Named turns come first, each shown by rows before and after it. Which turns, in which order, take the first row of each pair that follows to the second? Write the first one first, as in the answered first pair.
dirup:
5	-3	-5	-5	-4	3	-1	-7	5	0	-12	-7	0	-4	-7	-4	-8 |-> 3	-5	-6	-1	0	2	0	-8	4	1	-14	-7	-2	-5	-4	0	-7
-5	1	4	-4	7	-3	-9	-4	-4	7	1	-2	-8	4	6	9	14 |-> -3	3	3	-9	4	-2	-8	-2	-2	8	4	-3	-9	3	5	7	14
-10	-16	1	8	-14	9	-4	-2	6	6	9	19	1	14	5	-8	29 |-> -11	-15	-1	12	-11	5	-4	-1	3	5	7	20	-1	12	6	-4	29
-1	-2	-14	3	-5	-13	-12	15	-3	-8	-11	-5	8	10	1	11	2 |-> 0	2	-11	0	-6	-14	-11	16	-6	-8	-10	-5	5	7	1	14	3
susom:
-2	11	-2	3	1	-3	5	1	-21	-16	-14	-10	-13	-21	-11	-5	-34 |-> -12	-31	-14	18	11	-1	3	-17	-1	-15	-17	-3	6	-1	-9	-4	-18
-2	12	3	-5	1	-3	-3	7	-5	4	7	-2	-12	-4	3	2	8 |-> -3	7	-1	-8	4	-1	1	2	-7	-1	-3	-14	-8	-8	0	-4	-5
4	-13	3	-1	-3	7	-6	7	-5	5	4	5	13	-6	-1	2	5 |-> 7	-4	5	-2	-5	6	-5	11	-8	5	5	6	11	-8	-2	2	3
2	11	-1	11	6	-4	12	-9	-8	3	14	-19	-6	-28	17	6	-17 |-> -2	-13	-8	16	13	-2	12	-20	1	-2	10	-20	4	-19	17	7	-14
tavo:
7	3	-3	-9	-6	2	1	-2	3	1	-4	-7	6	-3	-1	-10	-6 |-> 5	-4	-2	-5	-6	1	-3	-2	9	3	3	2	9	4	3	-8	7
-13	-11	-11	14	6	0	2	-8	1	-9	-11	1	-1	5	4	3	-5 |-> -10	-6	-8	18	5	-5	0	-2	-2	-6	-5	9	-6	4	8	11	-1
2	-2	2	8	5	2	3	-4	-3	-5	-11	-10	-6	-6	2	2	-9 |-> -1	-13	0	10	4	3	1	-8	5	-2	-8	-5	0	0	5	1	-4
7	23	6	-9	9	4	12	-6	4	4	-4	-24	25	-21	-5	-20	-35 |-> 1	-14	-2	3	12	6	5	-20	30	15	10	-3	46	9	-1	-18	-2
Then:
Each pair is 2 to 4 turns apart.
1	-11	-15	-6	16	-5	8	-12	-9	-17	-32	-18	10	-12	3	-4	-23 |-> -7	-28	-17	14	22	-11	0	-14	2	-8	-23	8	9	6	14	14	7
dirup susom
5	32	-10	-18	2	4	10	15	-9	-13	1	-15	10	-10	-6	-13	-17 |-> -4	-12	-25	-7	9	11	5	-8	15	-11	0	-10	30	13	-3	-17	-3
dirup susom
4	-13	-10	-20	-15	7	2	-11	16	4	2	-7	24	10	-12	-22	-4 |-> -2	-25	-10	-4	-8	2	-1	-12	21	7	7	6	23	20	-4	-7	14
susom dirup
-7	4	3	17	7	-9	-3	2	-7	0	-6	9	-12	-7	10	22	5 |-> 1	24	8	1	0	-5	-2	9	-15	1	-3	2	-13	-16	4	11	-4
susom dirup
12	23	12	-17	-14	3	-1	15	0	7	18	-1	4	0	0	-9	9 |-> 0	-17	-4	-11	-2	11	4	-12	11	-4	-4	-18	21	8	-6	-17	-6
susom susom
-2	-9	-11	15	14	-9	13	-20	-18	-12	-29	-12	-24	-20	-4	12	-33 |-> 19	34	7	-15	-23	-12	4	17	-13	20	24	25	-20	-9	-2	-3	9
tavo susom susom dirup
-6	-18	-6	10	8	-6	1	-17	11	-4	-5	13	6	13	6	11	10 |-> -3	13	1	1	6	-6	9	-6	-10	-11	-16	-7	-11	-12	3	6	-19
tavo tavo
-15	26	9	16	0	-7	2	9	-23	4	8	20	-24	-22	19	19	8 |-> -8	4	6	3	-13	1	-6	4	3	17	29	34	4	5	15	-2	34
dirup tavo tavo tavo
14	-7	-20	-17	-16	27	5	0	4	3	-4	-17	28	3	-15	-32	-20 |-> -12	-36	-26	33	10	8	0	-8	7	3	-11	13	9	14	7	21	11
susom dirup dirup
-6	-35	-9	17	24	-14	-10	-14	5	15	-25	9	-13	4	8	15	9 |-> 10	12	8	-3	3	-19	-14	19	-7	30	3	25	-27	-4	6	14	23
susom dirup
5	9	-7	14	6	-15	-2	7	-7	-3	8	-5	0	-9	-8	18	-7 |-> 10	-5	-9	2	-4	-8	-6	0	9	3	19	0	17	4	-13	2	4
dirup dirup tavo tavo
